(in the rows, 128 means zero)
The rows of Y fall into a few groups, which share some directions, and each row is roughly a mix of its group's hidden directions, except some rows that fit no group.
Y:
[[ 81 139 175 146 127 100 136 127 125 108 127]
 [116 116 122  90 106 123  79 159 115 129 147]
 [135 137  91 155 174 111 161 135 126 111 123]
 [127 119 192  99 117 142 122 119 151 136 123]
 [ 72 131 130 139 108 109  95 132  98 122 132]
 [180 123 135 101 102 118 108 153 135 141 153]
 [111 162 160 118 110 119 130 120 121 134 182]
 [164 128 126 107 161 141 169 117 158 139 112]
 [113 164 117 139 180 108 163 131 135 125 124]
 [111 111 187 122 105 121 123 115 115  97 139]
 [ 78 129 125 117 165 110 150 115 127 132  94]
 [138 164 119  83 110 125 128 132 148 155 162]
 [149 142 125 158 156 122 178 106 156 123 134]
 [106 142 108 150 155 163 162  91 128 123 127]
 [108 125 174 172 124 118 138 131 134  92 115]
 [ 98 129 150 159 147 119 139 132  96  81 124]
 [126 106 135  90  79 108 100 138 129 146 141]
 [153 131 130 145 154 139 167  87 149 136 102]
 [109 169 115 159 159 131 137 110 161 150 122]
 [108 132 160 100  93 120 101 147 118 115 164]
 [ 99 129 139 118 101  91  91 150 101 129 149]
 [155 117 148 153 152 137 168 125 156 105 103]
 [147 146 156 110 135 143 168  83 150 134 128]
 [102 139 108 171 125 172 129  97 116 115 131]
 [107 103 142  97 100 116  88 148 103 113 139]
 [142 139 162 157 135 126 170  89 149 123 122]
 [ 92 156  95 164 159 126 139 106 136 131 124]
 [ 70 144 117 111 122 131 103 109 112 153 116]
 [137 146  92 169 154 121 172 125 140 125 123]
 [116 147 109 146 189 134 145 130 106 119 147]
 [125 150 119  93 100 133  99 123 115 161 165]
 [134 150 132 151 168 121 171 113 163 128 120]
 [146 140 159 118 112 116 180 112 122 120 162]
 [151 151 163  84 121 117 137 127 149 153 153]
 [100 106 111 115 125 123  91 163  90 109 125]
 [106 154  91 148 135 141 136 146  82 133 149]
 [130 149 179 123 133 137 172 110 143 134 148]
 [133 141  79 137 155 111 166 118 122 140 101]
 [125 132 111 104  96 120  89 165 133 149 156]
 [140 127 123 170 160 154 145 111 168 136 111]
 [ 98 121  97 126 123 117 100 172  92 116 131]
 [ 96 134 101 121 125 136  98 165  85 133 119]
 [ 94 138  99 133 132 146  78 146 105 143 120]
 [131 116 189 143 126 140 142  94 136 105 125]
 [162 120 126 153 146 117 170 107 167 118 120]
 [188 114 140 139 138 130 157 142 151 109 131]
 [ 92 117 111 177 140 141 133 117 113  99 104]
 [118 125  92 116 126 114 103 143  75 116 153]
 [135  94  92 129 119 135  76 134 102 119 132]
 [109 122 102 111  94 119  98 172 114 143 144]
 [125 150 148 139 166 124 178 131 155 128 108]
 [100 153 147 149 134 182 140 137 116 153 132]
 [138 143 101 170 152 124 157 115 165 133 111]
 [120 161 129 166 146 109 179 117 126 114 127]
 [139 147 104 136 135  84 179 136 136 115 116]
 [142  95 117 172 160 142 115 123 131 121  91]
 [103 141 172 136 146 130 157 107 154 124  96]
 [115 125 134 129 117 154  68 101 138 149 145]
 [170 103 125 142 123 113 176 128 148 108 112]
 [131 150 105 160 172 117 167 123 148 125 118]
 [117 136  73 160 150 122 133 159 113 133 114]
 [145  97 119 162 110 113 103 162 112  96 126]
 [120 109 128  99  98 131  77 158 122 134 147]
 [ 84 120 117 112 116 101  87 141 105 140 109]
 [ 62 146 137 131 123 110 116 118 103 128 140]
 [136 121 114 121  72 128 118 127  91 128 162]
 [139 152 115 143 106  96 173 124 162 133 109]
 [113 118 133 112 104 112  77 164 117 119 153]
 [159 128 111 163 139 123 183 117 144 118 128]
 [169  98  79 110 137 127 118 150 124 136 116]
 [165 110 150  82  98 144 117 113 121 144 134]
 [149 103  86 129 120 108 135 149  89 101 134]
 [129  89 128 110 112 121  68 147 122 128 127]
 [124 114  90 159 102 151  89 132 103 119 129]
 [139 122  78 111 167 152 124 128 119 139  99]
 [118 148  81 101 116  87 139 144 117 146 135]
 [150 139 174 131 142 134 168 117 164 122 120]
 [148 114 184 144 126 147 126  96 155 120 129]
 [131 112  84 131  87 119  86 137 114 130 122]
 [147 133 159 159 136 119 165  87 153 126 118]
 [ 89 115  80 143 136 139 109 121 103 127 102]
 [136 141  79 168 156 112 144 138 133 140 110]
 [120 119 137 127  86 142  90 166 134 143 156]
 [173 147 134 109 121 165 140 109 154 151 145]
 [145 126 154 104 113 120 166  80 145 141 119]]
Here is one row of each group, with its name. Which group are the others in?
[105 122 107 166 148 126 105 167 102 103 123]
J
[122 112 160  82  97 123 106 141  99 121 140]
H
[181  99 130 135 138 129 139 148 152 116  96]
P

[106 155 169 139 100 112 142 138 125 110 166]
J
[109 127 123 102 144 116 134 174  81 111 118]
H
[107 151 138 116  87 147  86 115 121 154 142]
P
[157 114 160 130 123 122 145 101 181 127 115]
H
[ 90 127  81 123 142 149 116 107 113 146 102]
P
[133 135 117 158 159 137 178 102 127 125  99]
J
[127 111  74 130 162 147 143 118 125 131  96]
P
[116 118 124 104  94 133  91 142  82 128 149]
H
[102 149 143 123  92 100 119 158 118 119 167]
J
